Each path below is one point turned by a fixed rotation once a step. After each direction that follows a path, write how fast that rotation turns it, in deg/step (0 if it stays still).
Each turn is a multiple of 5 degrees from 10 to 175, or 0.
Each row of a path follows its step; steps can be skipped.
path 1
step 1: 9.5 -8.7 -13.4 -15.7 -3.1 5.3 2.3 0.7 9.2 -1.3 14.1 -1.3 22.5 30.7 5.1 -21.1 -1.8 7.4 21.9 -5.3 -9.5 14.3 -0.4 -16.6 -1.3 -2.4 -16.9 9.8 0.3 -10.9 1.6 26.8 1.4 -6.3 11.0 -14.6 -39.9 25.9 -3.6 8.2 -8.6 9.0 3.2 -14.5 2.7 10.5 5.1 24.7 13.5 -9.4 -9.2 -11.3 3.4
step 6: -17.4 -7.8 -7.4 -6.8 -25.9 -12.6 1.4 23.1 17.2 5.8 -4.7 17.4 -12.7 -4.8 -7.1 1.9 -17.6 1.0 14.4 -10.5 -3.2 27.4 12.6 11.4 -1.0 4.2 -13.5 10.5 -26.7 -5.3 -5.2 25.0 11.0 11.9 32.7 -7.7 -0.2 -13.7 12.1 2.5 7.8 11.9 -0.4 8.0 2.7 -0.5 9.8 -32.6 5.3 -2.0 -0.2 1.3 -8.3
step 7: 16.7 5.6 5.6 -13.2 -13.9 10.9 -2.9 3.7 -2.8 -5.8 17.3 0.7 -2.2 11.1 22.5 -4.2 -2.2 23.3 8.5 -14.1 10.3 28.7 12.2 -32.6 -4.1 11.2 -23.5 11.9 -16.1 11.6 5.0 1.0 7.4 7.5 5.3 0.7 -1.0 -2.5 -3.3 13.9 19.2 -19.4 24.4 -12.3 -19.4 -7.9 16.8 -1.1 12.7 -16.0 13.8 3.5 -9.4
step 8: -4.2 -2.0 32.6 -3.8 -16.4 0.0 -9.5 3.4 -12.3 4.0 -1.6 -19.3 -8.0 1.3 15.0 -1.6 -26.2 18.8 16.8 -8.9 5.1 -17.9 1.8 -8.3 -3.2 30.0 -5.1 8.7 7.9 -1.8 -1.9 7.9 -2.7 -9.2 8.8 -17.6 -15.1 6.3 15.9 -23.7 2.8 4.9 11.2 20.9 16.0 13.2 20.4 8.4 21.2 -17.3 12.4 -9.6 -6.4
step 9: -8.9 -14.6 -0.6 -4.9 -14.7 9.7 -6.9 -2.1 27.2 10.6 0.9 -9.6 13.9 4.0 2.8 -8.8 -4.2 7.6 1.8 -5.1 13.6 -26.3 15.3 -19.2 2.4 -1.4 -35.4 -11.6 -22.9 -23.1 -3.3 11.8 -20.6 -2.3 22.1 -1.0 7.0 21.5 10.1 3.8 -13.7 12.9 11.7 -8.9 12.5 -0.6 19.0 11.1 1.7 10.3 -9.8 8.1 -16.0
step 11: 2.2 -6.0 -11.9 -3.3 10.7 6.9 -13.5 1.3 -5.1 6.1 9.7 10.3 -2.0 6.5 0.4 -11.3 0.5 15.3 7.7 -7.6 -9.2 5.3 -1.0 -13.2 -18.1 17.1 -13.1 1.5 -21.0 35.9 -26.1 15.2 7.3 -11.4 -1.1 9.9 -31.5 10.5 -18.2 -33.6 -7.8 17.5 14.0 -6.1 0.4 -2.1 14.4 2.6 -14.1 8.9 7.3 -0.8 -15.5
step 14: -4.5 0.9 33.5 18.0 -24.4 -18.5 15.0 12.5 12.4 -2.6 -2.5 24.4 -3.4 2.1 9.3 10.4 -6.6 -5.4 -2.4 -7.6 -13.8 6.3 -17.8 -14.4 -0.8 11.9 -24.4 -1.9 3.6 32.8 12.0 28.2 5.7 -10.4 22.2 -9.3 0.5 10.1 -7.3 -8.0 -3.7 -2.7 15.2 10.1 7.4 1.5 -0.1 -11.6 13.6 3.7 1.3 -2.6 -12.9
step 16: -11.7 -6.2 -14.5 -16.9 -36.8 12.1 -8.2 10.3 -2.3 0.5 7.3 -17.3 -3.5 15.8 14.8 12.0 0.5 -2.4 5.5 -26.3 5.1 4.4 -17.3 -1.4 -18.2 12.0 -32.7 21.9 8.0 -9.5 -5.2 3.4 -7.8 -4.6 13.3 -13.5 -14.6 8.5 18.1 -2.3 20.7 11.4 -13.1 21.7 4.3 -1.9 2.1 -2.0 -9.9 8.0 8.2 6.0 14.5
step 17: 3.4 -11.8 -11.7 4.6 -13.2 5.1 2.6 13.3 1.5 8.1 -14.1 -8.0 -3.1 -17.6 -17.5 7.5 -13.6 15.8 18.1 -14.4 -24.8 8.2 10.2 -31.4 -6.0 18.6 -33.9 -15.3 -6.6 -3.0 -9.0 -7.1 4.1 4.9 17.0 5.5 -5.9 -0.2 15.5 -1.4 7.6 22.2 9.5 -17.8 -7.9 -7.0 1.2 -4.0 11.1 12.9 20.3 5.1 -19.6
step 18: -2.8 -13.2 16.2 -19.6 -13.0 7.4 -2.7 -5.4 7.2 -13.0 5.8 14.0 -10.1 9.2 0.5 -5.8 -37.0 10.6 -7.7 -16.4 -6.6 7.1 0.1 2.5 -24.6 3.8 -4.9 16.9 -3.4 -8.1 -10.7 19.0 1.0 21.9 -13.6 -15.4 3.5 1.3 4.9 -6.6 -2.2 -3.1 35.0 -21.7 13.3 -8.6 7.7 -7.8 12.3 -4.7 19.6 14.2 -18.5
Speeds:
-5.3 -2.0 -0.4 -7.8 -0.8 0.2 -6.2 -0.2 -0.6 -1.9 3.5 1.1 -4.0 4.1 -2.7 -0.2 -2.2 -3.8 -5.3 -0.9 5.6 1.1 1.3 7.3 5.6 -3.4 -5.0 -4.3 -1.7 -1.2 0.2 -1.6 -3.3 -3.8 -1.2 -0.4 3.8 -2.4 6.9 1.9 -0.7 -0.1 -1.8 -3.6 0.7 -1.1 3.8 -5.8 -5.0 -4.9 -6.4 2.2 -3.1
115
-1.0 -0.8 -1.7 -0.5 -2.9 -4.2 5.8 -5.4 -2.6 -10.5 4.1 -2.6 -3.4 1.4 2.0 1.4 -2.0 0.8 3.2 -3.1 3.2 0.6 1.5 2.8 -2.2 -8.8 -1.4 0.0 1.1 2.9 6.5 2.9 -2.6 -2.1 -0.2 -5.2 2.1 3.5 -6.6 -1.5 1.7 6.0 0.2 -2.2 6.2 -4.1 -0.3 0.3 1.5 0.8 3.8 1.3 5.0
175
1.0 -3.3 -2.3 4.6 -6.3 -1.9 -3.0 2.8 -2.5 5.2 0.7 -0.2 -6.4 -2.6 -0.5 0.5 5.4 -0.1 -4.7 -1.4 1.0 0.2 2.7 -2.4 -4.5 2.3 0.4 0.6 1.3 -2.7 7.6 6.2 8.0 -3.9 -7.3 4.3 4.2 0.4 -2.3 3.3 2.8 3.5 2.5 0.9 1.6 1.1 0.7 -3.8 1.7 -1.7 -6.6 -4.4 3.1
40
2.4 1.3 -2.9 2.7 -1.3 -2.6 -2.0 2.9 6.6 -2.2 -5.2 -1.8 1.9 0.9 -1.2 -2.2 -5.6 -0.3 -2.7 1.7 2.9 4.2 -2.9 -0.7 1.2 -2.2 5.6 -2.0 0.1 10.3 -2.0 5.7 -4.0 0.2 -3.3 2.8 2.5 -2.9 3.6 6.0 1.4 2.3 9.6 2.3 -2.0 -7.2 0.0 -3.2 1.4 2.9 2.5 -1.0 -1.9
95
1.3 1.7 -1.4 -4.4 -2.8 0.0 2.8 -1.8 0.4 8.5 5.3 -7.2 -3.3 4.3 1.8 -4.8 2.0 -2.0 3.6 -0.4 -1.7 3.7 -3.0 -1.0 1.0 2.6 -3.1 -2.5 7.2 7.0 2.6 2.4 0.2 -0.1 -4.0 -4.1 0.3 -0.4 0.0 4.9 2.1 -3.8 -7.8 -1.1 -6.9 -3.5 -0.6 5.6 -3.3 -1.3 2.7 -1.1 -0.3
120
-5.7 -4.3 -6.4 -2.2 -2.5 -2.3 -1.2 2.1 6.2 1.5 -9.2 -8.5 -2.7 0.4 -4.1 2.4 1.0 2.6 4.1 -1.7 1.6 -1.5 2.6 -0.8 1.7 -2.4 1.2 4.4 -3.2 -2.3 5.3 -0.1 -5.8 1.1 1.4 1.1 -2.2 2.8 1.5 -1.7 1.0 -6.8 -2.9 4.0 2.2 -1.3 -6.0 3.7 -1.9 3.0 -6.0 -0.2 1.0
100
